Look-ups in named tables: a row name and a column name give one cell, copied from the table.

bur =
columns: zere, nop, puvi
mam: [55, 173, 23]
zedetaf: [213, 110, 231]
kibuli: [222, 100, 225]
nim: [69, 113, 34]
zuno: [214, 71, 200]
zoki: [70, 191, 21]
zek: [167, 49, 147]
rusakoz: [179, 189, 123]
dunob: [101, 181, 191]
mak: [173, 49, 227]
gokul: [213, 64, 232]

What is the zere of nim in bur? 69
What is the puvi of zoki in bur? 21
What is the zere of kibuli in bur? 222
What is the puvi of dunob in bur? 191
What is the puvi of rusakoz in bur? 123
What is the zere of mak in bur? 173
What is the nop of nim in bur? 113
What is the zere of mam in bur? 55
What is the nop of zek in bur? 49
What is the nop of mak in bur? 49
What is the nop of kibuli in bur? 100
What is the puvi of gokul in bur? 232
What is the puvi of mam in bur? 23
What is the puvi of zedetaf in bur? 231
What is the zere of zek in bur? 167
What is the nop of zoki in bur? 191
What is the zere of gokul in bur? 213
What is the puvi of kibuli in bur? 225
What is the nop of zedetaf in bur? 110
What is the nop of mam in bur? 173

kavo:
fields: romo, gubugut, dol, nabe, zovuniz, tob, zazu, suzad
lun: [35.83, -62.01, 64.55, -58.66, 48.39, 15.84, -67.23, -52.23]
gele: [38.49, -32.89, 70.13, 6.72, -6.98, -30.84, -53.56, -35.49]
foloz: [-45.22, -59.42, 49.79, -43.24, 44.81, 68.36, -30.06, -72.17]
nidefe: [-56.71, 33.14, -58.86, -29.11, 33.93, 55.37, 64.47, 65.38]
buro: [49.62, -55.94, 51.28, 50.50, -67.11, -61.24, -27.86, -55.07]
lafevi: [-49.82, 54.69, -35.24, 4.33, 47.12, 37.58, 63.51, 61.00]

What is the zovuniz of foloz in kavo?
44.81
What is the zazu of gele in kavo?
-53.56
What is the zovuniz of lafevi in kavo?
47.12
What is the dol of gele in kavo?
70.13
What is the dol of nidefe in kavo?
-58.86
What is the romo of nidefe in kavo?
-56.71
What is the romo of lun in kavo?
35.83
What is the gubugut of lun in kavo?
-62.01
What is the dol of lun in kavo?
64.55
What is the zazu of lun in kavo?
-67.23
What is the dol of foloz in kavo?
49.79
What is the tob of nidefe in kavo?
55.37
What is the nabe of gele in kavo?
6.72
What is the romo of foloz in kavo?
-45.22
What is the zovuniz of gele in kavo?
-6.98
Row with the largest romo: buro

rigof =
,vazin,sezi,tid,penuvul,lado
buno,29.42,85.66,69.44,69.30,46.85
tef,7.24,50.98,31.57,39.31,62.36
dop,26.87,-4.86,63.94,-24.97,8.74
taza,-4.92,69.51,-53.08,36.20,44.01
muv,19.00,42.75,-52.36,38.24,13.54
dat,17.78,24.50,31.77,42.59,52.63
riv,24.99,27.05,72.45,1.02,41.05
sunul,-2.53,28.57,7.54,22.76,43.05
gavabel,7.17,-13.12,24.66,24.55,26.91
toka,68.56,87.24,64.59,95.42,49.44
teg,16.48,63.86,-12.64,38.71,54.40

riv, vazin => 24.99
dat, penuvul => 42.59
teg, penuvul => 38.71
sunul, vazin => -2.53
riv, sezi => 27.05
teg, sezi => 63.86
tef, lado => 62.36
taza, vazin => -4.92
toka, vazin => 68.56
gavabel, lado => 26.91
teg, vazin => 16.48
sunul, lado => 43.05
taza, lado => 44.01
riv, lado => 41.05
dat, tid => 31.77
buno, lado => 46.85
toka, penuvul => 95.42
Row with the largest tid: riv

Table tif
fields: kebogu, gef, rab
datote: [7, -22, -60]
mugivu: [23, -23, -50]
dudu: [67, -2, 31]
bos: [-18, 33, 55]
guvebam: [-1, -12, -42]
roreni: [-20, 34, 56]
gaka: [-47, 12, -16]
dupil: [0, 45, 96]
mam: [70, 5, 51]
nis: [-21, 34, 56]
sonare: [-70, 19, -16]

mam, kebogu => 70
nis, gef => 34
gaka, rab => -16
roreni, gef => 34
mugivu, rab => -50
mam, rab => 51
dudu, rab => 31
bos, kebogu => -18
dupil, gef => 45
guvebam, kebogu => -1
Row with the largest kebogu: mam

Table lov
fields: dazono, tisa, vefitab, vigin, zenapes, lidagem
nak: [124, 137, 71, 159, 36, 7]
ter: [209, 70, 67, 85, 110, 87]
sobed: [114, 50, 77, 67, 170, 107]
podu: [44, 63, 131, 52, 148, 123]

What is the tisa of podu in lov?
63
What is the tisa of nak in lov?
137
What is the lidagem of nak in lov?
7
What is the vigin of ter in lov?
85
What is the dazono of ter in lov?
209
What is the vefitab of ter in lov?
67
What is the lidagem of podu in lov?
123
What is the tisa of ter in lov?
70
What is the tisa of sobed in lov?
50
What is the vigin of sobed in lov?
67
What is the dazono of nak in lov?
124
What is the vigin of nak in lov?
159
What is the lidagem of ter in lov?
87
What is the vefitab of podu in lov?
131
What is the zenapes of sobed in lov?
170
What is the zenapes of podu in lov?
148
Which row has the largest tisa? nak

